In the rows, 100 means zero.
Rows swapped in pairs by one turn or mirror: which row each one swaps with
The rows were stretched afterwards, more along some directions than others.
Q334: 76 104 86 103 90 96 98 112 88 71 102 90 101 99 111 98 97
Q873: 116 140 109 104 98 112 80 104 86 84 84 103 120 102 105 103 136
Q590: 104 108 131 113 91 98 83 104 82 97 94 92 98 108 100 84 122
Q987: 95 122 105 99 80 113 96 94 93 96 102 105 98 101 101 115 111
Q283: 93 117 114 123 104 107 80 94 88 99 112 104 99 133 103 104 100
Q755: 93 96 105 86 103 110 75 104 109 62 113 70 98 112 97 96 111
Q759: 124 105 95 122 74 112 104 93 93 118 102 110 85 77 92 122 112
Q139: 103 96 63 90 96 103 101 94 109 94 121 93 99 95 107 114 91
Q409: 103 112 85 92 107 123 105 91 99 98 94 104 98 101 79 102 109
Q289: 106 124 71 73 106 116 94 89 101 74 107 99 115 88 92 87 107
Q185: 118 128 98 82 125 114 99 96 100 89 105 89 116 104 85 78 127
Q884: 122 108 100 100 128 96 91 94 100 86 98 87 117 111 104 65 125
Q106: 106 102 117 108 102 81 104 91 110 125 101 83 83 96 115 85 88
Q56: 112 93 104 102 93 99 92 89 102 83 128 82 101 100 112 83 104
Q292: 107 127 97 78 128 106 91 101 105 88 101 81 119 100 89 79 118
Q486: 118 123 125 102 98 87 84 99 90 109 98 77 98 97 103 69 128
Q459: 112 82 108 126 94 80 98 100 110 107 103 92 87 106 124 90 94
Q478: 77 106 101 97 93 94 101 112 91 79 110 89 87 94 108 100 86
Q182: 130 100 66 103 96 98 103 80 92 104 107 114 112 90 110 91 112
Q254: 97 113 100 121 109 104 97 93 80 86 97 108 101 127 101 87 121
Q784: 105 110 124 102 105 103 103 95 77 100 101 99 103 108 91 84 119
Q690: 100 144 86 80 105 118 84 90 100 85 108 78 107 92 83 93 116
Q562: 92 138 101 87 109 120 90 96 105 94 99 104 118 112 96 106 92
Q102: 93 91 86 108 88 81 106 94 101 115 106 85 76 93 96 91 88
Q816: 101 117 94 131 95 82 86 99 97 92 107 83 87 101 128 86 100
Q178: 110 108 75 94 91 111 77 103 100 66 107 84 105 98 93 96 122
Q158: 107 95 97 105 114 92 96 99 103 109 109 84 93 106 90 80 99
Q424: 128 107 108 131 89 101 85 91 93 99 95 112 115 113 107 88 122
Q290: 119 82 88 119 94 95 112 89 103 108 102 121 105 102 122 100 93
Q332: 135 119 112 115 102 116 92 81 94 104 92 116 123 117 90 85 133
Q477: 83 99 107 126 79 91 96 106 101 105 102 93 95 105 113 112 86
Q923: 132 109 96 100 115 102 95 88 99 88 86 96 118 99 101 73 138
Q822: 82 96 120 109 95 81 98 115 96 93 98 80 94 104 116 92 89
Q176: 95 103 100 112 109 112 113 84 89 81 116 91 111 112 108 77 104
Q135: 127 98 67 97 90 92 107 88 92 106 107 104 106 81 113 85 106
Q487: 93 122 105 83 126 95 83 102 115 86 108 81 115 122 103 73 92
Q315: 109 124 109 91 101 107 74 95 114 89 101 99 107 118 105 102 113
Q703: 86 100 97 87 108 104 102 93 112 90 122 87 100 114 106 88 76
Q344: 96 87 96 109 82 97 103 92 109 110 98 99 72 94 97 105 88
Q120: 109 93 112 122 100 82 105 87 85 100 99 94 98 119 115 73 119
Q647: 98 93 93 93 107 107 90 103 95 73 118 80 96 105 100 106 112
Q54: 113 131 103 106 90 119 99 85 77 98 95 118 120 105 84 84 123
Q570: 106 113 100 105 80 84 93 100 89 101 101 92 94 91 112 100 111
Q118: 106 108 63 88 100 103 109 87 104 91 111 105 109 88 107 93 92
Q184: 102 87 119 99 90 102 101 98 102 104 94 106 102 98 101 90 94
Q832: 102 106 104 121 92 99 100 87 87 98 111 111 94 123 107 97 102
Q688: 108 129 101 82 108 109 76 91 97 95 114 69 113 109 89 81 118
Q583: 134 101 94 120 90 109 95 85 82 97 98 99 105 86 99 92 136
Q990: 104 133 94 85 96 111 82 102 104 91 98 100 116 94 102 106 97
Q64: 116 113 99 95 81 119 111 87 86 102 112 109 101 85 100 106 118

Q182 swaps with -> Q292
Q703 swaps with -> Q459
Q755 swaps with -> Q344
Q118 swaps with -> Q884

